128 stands for zero in the data rows.
Here are some points:
[179  93 133 166 121 116  94  82 132 113 126 126 144 197 118  58 129 105
 116 152  90 109 160 115 199  65 127 126 191 134 136 138]
[131 160 110 143 126  88 107 177 183 154  94 161  71 157 165 171  92 130
 123 144  98 117 136 148 101 140  84 114 143 152 179 135]
[ 48   0 113 227 167 144 166 157 145 155 147  89 217   6 130 139 171  64
 107 131 156 167 201 141 145 124 223 149 227 163 109 123]
[ 84 101 111 109  88 107 142 106 220 182  91 132 145 117  54 164 160  69
 126  90 158 104 117 123 239 108 179 109 136 160 109 144]
[205 143 131  77 130 255  84 186  63  98 196 135 114  69 103 187  84  92
 110  59 206  45 158 191 141 166 101 118  83 113 145 122]
[136 130 118 110  98 102 114 188 162 165  75 145 113 139 161 163 124 129
  92  56 126 153 116 128 192 162 127  94  97 121 117 139]
[174 188 104  65 133  64 136 127 150 130 117 157 157 188 140 122  76 141
 203 135 101 109  64 110 104 181  83  98  84 150 118  96]
[100 171 109 123 154  95 141 127  64  91 137 110 176 146 162  64 101 129
 150 139 126  80 162 111 144 165 145  76 159 157 111 121]
[137 145 121 115 143 132 154 150  99 147 181 126  75 141 146 165  95 166
 156 116 134 116 111 114 153 122 139  80 133 129 121 130]
[132 136 118  80 120 154  92 209 168 123 117 150  85  52 126 255  95 195
  68  87 136 107 199 189  48 117 112 138 120 118 236 178]
[227   0 108 108 187 119 152  38  70  68 255 167 225  96 108  36 113 183
 166 103   0 255  53 113  83   0 255 211 132  37  95 176]
[135 184 151  63 117 156 136  72  62 121 132 111 122 130 126  94 156 144
 159 121 166 111  69  80 149 145 105 124  47  79  62 104]
[139 158 105 141 138  81 109 177 174 146 106 158  85 159 162 170  84 136
 132 146  94 108 138 146  95 145  88 110 148 156 183 132]
[152 137 169  53 111 204  81 145  90  60  80 120 194  87 154  92  99 112
 112 118 152 111 183 131  98 113  98 145  83 116 113 119]
[133 174  95 137 136  67 119 214 195 154  80 167  65 165 174 187  51 148
 129 138  67 106 145 149  85 143  82  96 139 178 209 138]
[143 113 101 172 174  57 137 170 116 126 199 136 150  36 131 209 107 154
 112  84 113 168 140 212  70 157 190 124 130 131 149 139]
[161 166 125  89 142 118 151 165  97 140 182 120  86 145 146 195  69 188
 161  97 139  97 132 114 160 109 136  53 126 145 123 128]
[138  62 142 193 185 193 147 173 105 182 180 118  80  65 193 150 152  64
 170 174 200 180  88 116 160 186 104 134 165 123  58  68]
[126 110 145  86 160 166 115 145 103 113 153 134 123  63 183 138  98 124
 154 188 153 112 161 114 122  95 121 109 161 118 121 135]
[149 139 128 103 129 131  96 122 156 150 177 146  91 140 119 203 114 137
 135 132 175  98 145 133 126  97 115 116 165 131 144 151]
[ 66  63  99 157  96 113 153  78 183 146  50 119 120 168  99 100 207 158
  81 148  50 127 130  97 175 103 173 158 164  92 194 173]
[105 147 130 180 111 170 160 176 168 168 135 144  65 142  92 148 121  81
 144 100 147 174  56 157  45 158  84 175  69 171 120  94]
[148 156 125 109 134 110 135 131 138 126 117 132 136 144 126 136 107 133
 162 143 119 113 105 126 109 159  99 119 104 143 132 102]
[122 107 142  74 165 147 113 141  99 110 149 126 153  51 194 145 103 138
 155 182 156 116 170 107 124 109 130  99 168 112 113 134]
[ 70 173 175 122 105  34  67  61 197 122  60 147 119  68 141 131 164  98
 101 225 138 154 182 168  78  62 123 163 159 122 123 155]
[154 107 153 139 132 168 126 127 106 120 106 100 116 107 133 140 153 154
 113 159 131 118 143 117 144 143  96 138 122 101 139 107]
[104 170  85 117  83 114  96 130 142 136 108 147 178 212  92 110 147 104
  86  20 155  78 122 127 153 201 119 124 112 136 142 153]
[136 147 113 140 147 171 122  48  80 123 147 127  44 156 133  84 207 121
 150 241 143  55  73 130 137 215  89 149 139  45 158 124]
[ 66   9 131 212 159 137 160 153 142 140 123  85 205  16 134 133 165  89
 101 137 144 174 195 137 142 119 204 145 203 156 103 118]
[155  75 152 160 138 152 126 161 115 114 123 111 129  62 132 121 115 116
  98 124 114 161 163 146 156  73 154 139 126 132 112 117]
[181 101 128 112 140 112 111 109 114 118 136 116 199 169 143 111 129 149
 135 113 132 125 133  86 171 134 116 115 149 127 106 112]
[ 71  65 107 160  91 113 167  94 208 156  32 116 105 161  83 128 196 162
  92 147  40 137 112 103 165 105 158 158 140 108 203 160]
[114 166 131 213 143 163 152 154  89  91 116  63  67 114  34 152 128 145
  88 169 114   0 194 181 152 177 106 104 137 182 220 103]
[196 114 167 155 103 139  90 140 105 117 115 123 139 141 133  82 129  90
  85  80 138 170 134 141 198 104 117 131 102 122  71 112]
[ 77  81  82 131 138 202 180 138 129 121 130 118 178  70  70 124 150  69
 144 113 131  74 110 158 129 200 178 151 103 134 152 113]
[139 171 105 140 134  73 111 179 176 149 107 159  71 168 156 185  78 153
 125 141  90 104 141 145  97 139  85 104 148 160 194 140]
Here are 10 more points, each followed by its number:
[145  92 139  51 171 162  96 138 114 107 172 148 149  44 200 156  84 122
 171 202 160 108 171 113 120  79 125 106 181 101 126 147] 0
[157  77 150 159 141 136 124 158 122 111 133 117 126  67 130 127 108 128
  99 127 102 158 171 148 144  46 160 139 138 138 124 124] 1
[101 115 137 147 124 148 144 122 128 135 116 132 120 134 140  66 129  81
 146 148 127 155 110 107 135 105 132 141 129 139  88 115] 2
[121 153 135  52 113 120 125 134 151 130  92 155 133 134 163 120  88 128
 154 129 120 142 124 100 127  93 117 102 108 136 118 146] 3
[ 92  96 130 134 124 175 159 125 125 138 118 146 126 131 150  24 121  48
 168 144 116 174  80  94 146  89 146 145 112 137  61 112] 4
[103 178 110 222 150 147 149 128  77  75 129  61  70 139  12 134 140 152
  78 180  90   0 199 192 148 185 118 107 159 175 254 119] 5
[157 137 129 100 137 126 114 119 104 105 163 129 141 107 116 150 118 156
 123 111 130 116 139 141 117 104 141 127 118 111 135 138] 6
[148 203 200  68 114 180 156  76  44  81 108  94 110  80 102  76 130 136
 157 164 152 135  97 125 122 123 105 123  14 101  72  95] 7
[103  86  93 133 136 181 160 130 133 124 134 122 166  94  83 131 148  94
 137 118 126  92 114 147 125 174 161 152 115 126 153 120] 8
[132 107 139  88 162 144 121 139 110 115 154 131 143  65 176 147 105 138
 155 174 148 127 152 115 113 107 130 112 153 115 118 131] 9
Which two of these numbered points are nearest to each point below by angle, seen from the average point of the first points? Their numbers follow each, nearest first.
[115 182 120 214 140 158 141 146  97  75 118  67  70 134   6 152 121 140
  82 163 105   0 206 201 142 181 101 108 145 194 254 113] > 5 8
[177  36  93 162 139 167 116 181 128 148 135 147 131 193 199 106 132 141
 109 100  89 159 109  86 167 152 111 139 174  96 149 133] > 4 2
[121  88  81  41 172 153 151 143 114  99 167 175 200  59 184 120  97 132
 186 135  90 168  79 127  24 151 165 160 100  81 137 141] > 9 0
[187 164 148  64 126 121  62  90 201 169 221 165  46 140  90 255 100 145
 159 178 217  59 167 146 137  24  91 104 196 136 166 169] > 0 6
[168 114 125 119 138 116 122 116 119 117 129 123 172 151 133 111 124 133
 138 125 118 121 127 110 160 133 123 118 134 130 120 116] > 4 3
[148 171 119  71 129 105 124 150 133 102 126 177 117 116 150 107  51 114
 146 123  76 145 125 161  88  77 143 119  90 141 139 148] > 3 6
[169 139 141  81 141 130 105 108  85  91 179 119 161  71 110 164 122 161
 118 105 152 116 151 150 119  95 152 128 107  96 117 135] > 6 9
[148  67 144 164 140 139 124 151 122 112 129 114 134  68 127 121 119 119
  95 127 103 155 171 147 157  58 170 140 146 132 123 130] > 1 9
[ 90 208 140  17 113 113 133 153 132 117  71 152 118 141 183 103  43 130
 168 141 124 110 161  90 132  88 111  51 112 172 121 155] > 3 0
[ 80  78 255 111 114 255 156 216 126 167   4  30  91   0 218 246 165 217
  97 174 255 194 216  24 122 136  28 125 120 142  67  52] > 9 0
[113 174 124 195 135 142 134 132  89  77 111  79  82 125  39 125 129 138
  75 165  95   3 198 188 153 158 122 109 142 167 226 128] > 5 8
[ 33  40  39 125 140 247 232 138 148 132 126 114 204  40  16 140 179  48
 163  98 125  41  75 163 129 247 219 172  76 129 185 111] > 8 5
[163 149 134  95 129 126  81 109 167 154 195 151  78 148 108 232 110 144
 137 147 191  81 159 135 135  73 107 109 184 132 155 160] > 0 6
[140 132 114 110  97  80 112 207 178 179  69 156 109 141 179 178 113 127
  92  41 127 172 107 126 199 166 127  84  91 127 110 139] > 3 4
[179 120 108 103  91  63 113 255 198 207  63 174 103 137 208 225  84 130
  92   0 122 205  88 134 239 182 127  55  66 130  95 133] > 3 1
[182 130 137  66 142 146 102 107  69  76 195 116 177  82 103 175 119 198
 109  96 149  98 162 138  89  84 147 144 106  87 137 142] > 6 9
[151 110 164 186 130 159 139 156 119 104  93  66 146 128  96 143 116 149
 104 142 131 100 206 135 131 123  94 124 154 189 152  82] > 5 1
[137 116  74 129 179 187 190 161  65 102 206 113 173  76  96 144 110 112
 180 104 133  68  81 167  99 248 169 121  85 127 142  89] > 8 7
[176 113 120 120 135 106 127 109 129 123 130 126 172 162 117 108 121 125
 145 119 105 120 113 114 174 127 130 116 126 133 120 116] > 4 2
[129 124 134 167 132  88 117 121 106 116 100 123 147 132 166  69 147 112
 103 148 110 148 140 129 154 149 132 127 145 116 107 123] > 2 4
[120 187 132 150 165  36 128 133 144  93 138 137 174  84 128 145  92 118
 161 177 119 147 133 199   2 169 112 140 118 180 128  94] > 9 7
[138  97 153 102 135 161 129 159 171 104  87 114 213  78 115 149  68  82
 159 147 154  97 210 132 123  83 114 114 152 220 120  88] > 0 9
[124 114 105 175 135 136 154  99  90 116 176 107 124 181  84  85 145 146
 122 117 102  98 124 118 158 119 164 127 157 128 146 137] > 5 8
[117 160 135 161 142 108 116 123  78 132 202 140  80 141 153 100 126 131
 122 119 154 168 114 132  96 109 134 131 146 119  92 145] > 2 4
[132 118 105 167 136 136 146  84  91 113 179 114 127 193  88  78 146 147
 128 130  98  94 118 114 143 117 153 135 161 121 151 140] > 5 2
[129 126 113 179 135 127 144  76  97 113 168 106 133 191  87  80 152 144
 131 145 104  98 123 116 133 129 136 139 162 126 142 125] > 5 2
[185  64 191 255 140 205 163 192 111  81  74   6 165 142  55 144 104 173
  87 143 112  91 255 129 131  97  69 132 183 254 176  35] > 5 1
[157  81 139 145 138 139 121 169 118 105 133 124 147  70 132 118  97 114
 105 108 102 154 168 153 149  62 160 130 130 141 117 122] > 1 9
[167  40 159 170 146 153 124 187 111  95 119 115 132   0 142 111  94  90
  77 126  89 170 194 179 188  19 196 134 135 133 110 121] > 1 0
[144 146 113  63 131 113 142 113 152 124 108 148 165 157 138 117 105 134
 190 152 109 121  76  96  97 155  97 127  92 132 122 104] > 3 7
[167 155 114  98 140  98 136 141 148 127 118 150 135 157 144 128  86 131
 181 145  92 127  82 122 113 160  97 110 102 139 133 103] > 3 7
[129  87  88 171 123 112 129 177 141 148  96 139 144 180 162  90 125  90
 112  83 108 126 125 134 187 187 141  98 152 153 138 135] > 4 2
[145 151 131 110 132 114  89 113 160 145 180 147  86 139 117 203 113 134
 135 151 170  91 159 145 128  83 117 110 181 136 153 157] > 0 6
[162  53 158 178 142 146 128 178 110 106 135 113 120  20 124 122 103 105
  76 113  94 182 181 171 171  17 191 143 123 135 110 128] > 1 4
[161 106 180 182 123 175 133 147 110  95  91  58 144 136  88 129 113 149
 101 141 133  94 223 125 155  88  95 118 159 195 145  84] > 5 1
[159 102 178 191 131 184 143 165 111  93  90  53 148 124  87 146 104 159
 100 137 130  95 231 129 134  96  91 120 160 207 158  76] > 5 1
[176 143 130  63 154 119 104  96  71  75 194 126 195  58 115 158 121 161
 132 115 147 105 143 161  96 115 157 135 102  84 111 129] > 6 9
[129 134 112 111  90  76 108 215 183 188  65 160  96 137 182 193 121 131
  82  30 127 182 100 133 200 177 131  85  88 116 113 149] > 3 4
[146 118 142 213 131  15  84 131 100  97  42 122 192 135 222   7 150  98
  57 156  75 180 179 143 179 176 130 119 167 117  92 119] > 2 4
[ 98 107 140 136 122 159 158 120 125 134 105 131 126 132 144  42 127  78
 160 155 114 171  90  90 135  97 136 144 109 137  76 109] > 4 2
[ 78  97 154 176 101 110 150 125 131 145 132  89 113 153  96 148 169 215
  63  61 130 210 156  91 130  58 174 141 153 138 126 164] > 1 6
[142 103 156  48 170 170 115 135  95 104 159 128 146  23 190 157  96 128
 173 200 174 109 163 108 141  90 131  93 149 104 101 129] > 9 0
[115 131 143 134 120 118 108 138 145 167 123 145 107 167 195 127 140 133
 135 129 164 195 107  86  93 137  80 143 151 117  86 123] > 2 4
[ 73 110 120 133 121 110 178 118 113 132  89 134  96 155 163  47 141 173
 128 131  46 207  80  74 125  97 168 135 107  96 126 159] > 4 2
[114 203 149 166 110  96  51  96 154 138 112 124 139 186 129 151 177 103
 114 145 224  99 152 158  30 214  29 164 157 150 117 100] > 5 7
[166 108 128 125 141 115 128 120 126 121 129 120 169 148 131 119 120 138
 140 131 117 127 127 107 149 123 121 120 138 138 122 111] > 4 2
[108 169 134 161 145 101 115 124  81 137 209 142  75 155 161 102 119 136
 130 124 164 165 117 119  94 106 131 124 160 127  89 147] > 2 4
[ 70  76  80 143 131 218 195 134 134 123 132 106 177  71  31 134 163  73
 142  99 133  64 100 164 129 206 183 158  90 141 163 109] > 8 5
[147 161 115  89 135 101 132 135 143 120 100 139 147 154 144 124  92 137
 171 152 107 104 105 113 105 167  94 113 106 145 139 104] > 3 7
[183 179 145  45 116 130  47  77 211 160 213 161  60 174  82 255  94 152
 158 175 228  32 183 134 136  27  77  96 220 143 180 177] > 0 6
[176  48 115 129 150 104 132  95 104 101 196 150 181 137 135  60 114 150
 136 105  50 212 102 111 128  21 203 158 145  94 107 159] > 1 4
[147 178 201  91  75 156 115  74 135 136 102 114 109  59  53 160 170  93
 121 102 198 162  96 167 151 116 109 151  19  99  57 105] > 7 6
[130 126 126  95 145 120  96  99 122 115 155 148 134  99 169 158 145 168
 125 162 133 140 144 132  58 116 119 156 158  76 153 156] > 9 0
[102 115 143 145 108 116 135 134 132 137 127 111 127 140 114 146 146 177
  87  76 134 178 144 107 124  93 151 134 134 132 124 151] > 1 6
